In the data rows, the value 128 means zero.
Each thing below was measured twice, in two different ways. The second way is not exact.
First some of them both ways: the first way, then the second way, then a blank line.
[109 124  82 213  98 148 107 120 161 188 130  94  96 153 177 124]
[134 126 125 209  99 184  94 210 112  99 104  92]

[130  97 158 148 135 137  69 137 168  40 146 115 114 123  98 162]
[141 125 199 121 107 114 195 116 160 123  76  81]

[130 134  95 100 124 140  77 103 110  74 137 161 209  98 115 102]
[ 95 140 157 116 184 160 153  56 136  89 155 168]

[113 103  66 146 132 154 144 100 131 202 179 176 146 150 175 129]
[104 119  76 206 190 128  89 171 159  90 136 142]

[138 104 100 137 154 154 157 104 126  38 147 170 154  84 143 153]
[ 63 147 144 126 146  99 149 104 205 140 135 178]

[ 81 126 132 184  87 156 130 142 182 143 182 100 113 114 200 112]
[142 110 123 225 108 104 112 211 103 147 128 132]

[129 132  70 100 138 104 162  85  77  81 118 153 160  83 116  85]
[ 88 145 142 101 153 157  97  86 178 141 166 220]

[ 75 150  84 156  79 131 141 111 142 184 125 114  81 170 196 106]
[147  81 106 217 123 152  40 190  97 142 133 123]

[156 111 179  99 159 123 142 182  89 150 148 131 180 142  69 151]
[162 178  71  66 140  87 184 100 110 110 164 110]

[102 136 160 126 149 138 153  83 187 215 133 108  85 159 155 114]
[124  39  96 163 131 108 135 224  83 139 107 111]

[155 140 100  97 136 125 154 106  77 234  91 109 118 124 153 148]
[108 145  59 138 114 165 109 130  99 131 132 136]

[ 86 184  99 167  91 117 140 152 117 198 126  85  91 147 184 105]
[164 126  87 207  80 159  48 173  64 141 156 113]

[121 168 163 142 104 140 161 127 155 222 122 104  79 157 178 143]
[135  75  89 165  98 119 109 200  64 162 133  86]

[139 111 132 115 163 102 181  90 105 188 172 178 135 170 154 162]
[128 127  93 164 174  87 132 147 180 158 165 122]

[131 175 196 139 146  98 147 184 147  58 113 122 146 142 145 138]
[142 144 177  82 127  85 138 142 105 154 179 101]

[115 153 118 171  99 167 187 143 141 182 169 120  72 114 190 113]
[113 120  65 199  85 120  82 210 119 167 138 149]

[ 95 135 131 118 131 170 113 131 149 220 112 122 108 211 111 108]
[161  78  59 129 145 129 106 172  84  77 125  50]

[187 112 152 103 136 129 177  66 104 167 132 157 137 171  82 137]
[101  96 102  68 156 128 160 130 158 150 151 113]

[ 94 154 164 165 152 113 171 125 175 174 113 161 153 193 130  88]
[117  97 132 116 164  90  90 220 105 110 168  97]

Then 12 more things, the second way only, each followed by its number:
[119 139  37 162 134 157  69 174  63 133 141 159] 0
[ 77 108 159 148 105 128  92  55 108 122 103 146] 1
[141  88  93 188 137 106 115 212  72 161 123  84] 2
[ 92  79 172 102 173 106 167  85  70 152 101 132] 3
[122 173 111 144  91 115 174 143 129 102  51 124] 4
[114 181 110  97 105 174  60 142 183  99  67 129] 5
[112 118 127  95  90  99 154  59 117 181 109 170] 6
[ 96 107 176  97 168 122 117 175 130  82  84  93] 7
[161 146 199 104 163 128 184 102 156 102 136 127] 8
[125  99 197 140  71 111 116  66 150 168  51 111] 9
[ 99 135 127  14 105  94 100 152 156 156 133 142] 10
[147 106  64 213  95 135  80 147  64 117 166  77] 11
Which numbered row above is the same thing as each row below? Its number follows it:
[103 133 165 156 119 126 143 109 154 228 134 114  93 170 187 131] -> 2
[175 169 166  74 107 108 141 140 114  94 113 129 114  52 124 167] -> 6
[173 128 158 131 130 141 217 141 120 102  83 150 121 123  69 128] -> 10
Then 12 more things, the second way only, each followed by its number:
[137 122 200 122 137 110 150  98 166 140  96 179] 0
[150 101 134 213 128 172  86 173  52 124 129  80] 1
[136  94 102  92 128 166 157 182  77  80  83 117] 2
[145 222 163 112 115  83 149  59 134 130 151 142] 3
[125 149 169  69 103 129 120  30  88 151 110 157] 4
[106 121 135 111 122 104 176 144 106 165 161 164] 5
[156 138 161 112 195 148 172  53 160 108  70 117] 6
[155 120 203 130  76 126 184 166 165 102  78 100] 7
[110 104 131 173 153 167 167  76 185 145 136  94] 8
[119  90 102  58 200 133 167 175 128  88  89 140] 9
[159 132 112 179  78 120  51 152  63 125 125 120] 10
[136 158 147  79 120 115 149  79 196 116  95 185] 11
Which numbered row above is the same thing as each row below? Its number follows it:
[142 105 110  83 146 155 132 102 158 217  74  77 121 159 135 130] -> 2
[ 74 156 122 165  85 130  88 116 156 189 122  89 104 159 194 102] -> 1
[112  99 143 161 189 107  98 129 186  72 131  81  97 130  96 139] -> 7
Then 12 more things, the second way only, each followed by its number:
[141 125 165  64 122 113 164  55 152 127 113 200] 0
[198 106  93 149  95 158  85 168  71  99 107 137] 1
[ 64 142  90  92 140 105 166  99 126 183 196 128] 2
[118 114 153 108 163  98 202  58 157 112 139 169] 3
[133 113 100  68 191 126 107 148 139 135 102 140] 4
[193 150  97 162 100 143  61 176  34 119 145 103] 5
[108 115 100  90 149 176 111 105 204 107 117 123] 6
[149 118  88 193  97 189  86 178  72 100 104  80] 7
[116 157 147 132 118 101 164  97 108 144 163 127] 8
[156 127 157 128 144 122 194  45 175 124 127 164] 9
[ 88 136 160 113 157 149 219 104 134  93 103 101] 10
[114 154 132  56 133 130 105 184 122 132 189 105] 11
Which numbered row above is the same thing as each row below? Its number follows it:
[103 144  85 121  73 163 119 177 161 173 118  56  92 149 163 108] -> 1
[164  77 141  76 127 133 173  95 126 179  99 168 120 169  96  99] -> 4
[107 145  85 171  85 163  90 137 148 208 111  81  90 151 163 115] -> 7
Then 12 more things, the second way only, each followed by its number:
[114 127  68  80 125 103 106 143 178 133 144 162] 0
[167 179 183  78 117 100 187  70 125 152 127 119] 1
[182 135  98 136 128 159 109 155  68  52 150  83] 2
[124 143 181 139 110 110 175  76 147 119 152 127] 3
[157 116 180 159 133 156 143  49 165 103 165 101] 4
[ 86 113 139 119 172 165 174 192 131 144 185 102] 5
[ 86  85  74 141 122 151  82 122 150 115 118 105] 6
[152 117 114 166 146  93  90 198 145 130 128 160] 7
[109 170 156 110 107 177 133 140 152 128 155 149] 8
[133 149 153  86 147 152 166  42 199 133  99 170] 9
[139 106 175  97 176  57 125 134 107 172 133  74] 10
[136 116 152 203 143 174  83 178  93 136 150 106] 11
Which numbered row above is the same thing as each row below? Its number follows it:
[ 85  89 118 117 170  82 199 122 118 194 134 131 105 155 158 110] -> 7
[133 140 148 169 161 179 122  71 131  92 152 121 176 181 146  83] -> 5
[165 179 102 163 167 129 138 164 123  37 122 109 125 113 131 104] -> 8
Then 12 more things, the second way only, each followed by its number:
[118 117 167 195  81  83  87 142  92 135 142 104] 0
[101 171  70  95 134 178 105 141 205 149 132 129] 1
[ 91  83  80 184  91 154  60 170 149 116  91 123] 2
[165 154 154  91 129 124 182 133 161  79 181 128] 3
[143 187 115 105  83 111 152  31 164 100 129 153] 4
[171 133 158  68 159 124 130  94 108 107 150 176] 5
[123 149  86  90 166  99 123  73 165 187  97 138] 6
[131 163  62 128  84 112  69  68 103 172 115 171] 7
[110 111  72 127 141 132 103 144 174 167 137  94] 8
[116 151 182 164  99  99 157  97 131 163 121 141] 9
[165 148 176  91 124 153 174 144 117  77 130 157] 10
[112 184 203 133  71 111 156  69 148 144 136 146] 11
Which numbered row above is the same thing as each row below? Its number follows it:
[ 45 171 181 182 148  87 114 154 134 118 130 134 103  95 136 124] -> 0
[141 128 130 143 150 125 121 181 144  55 168 116 182 156  77 112] -> 3
[136 137 143 158 113 103 106 156 116  36 133 107 147  63 111 157] -> 11
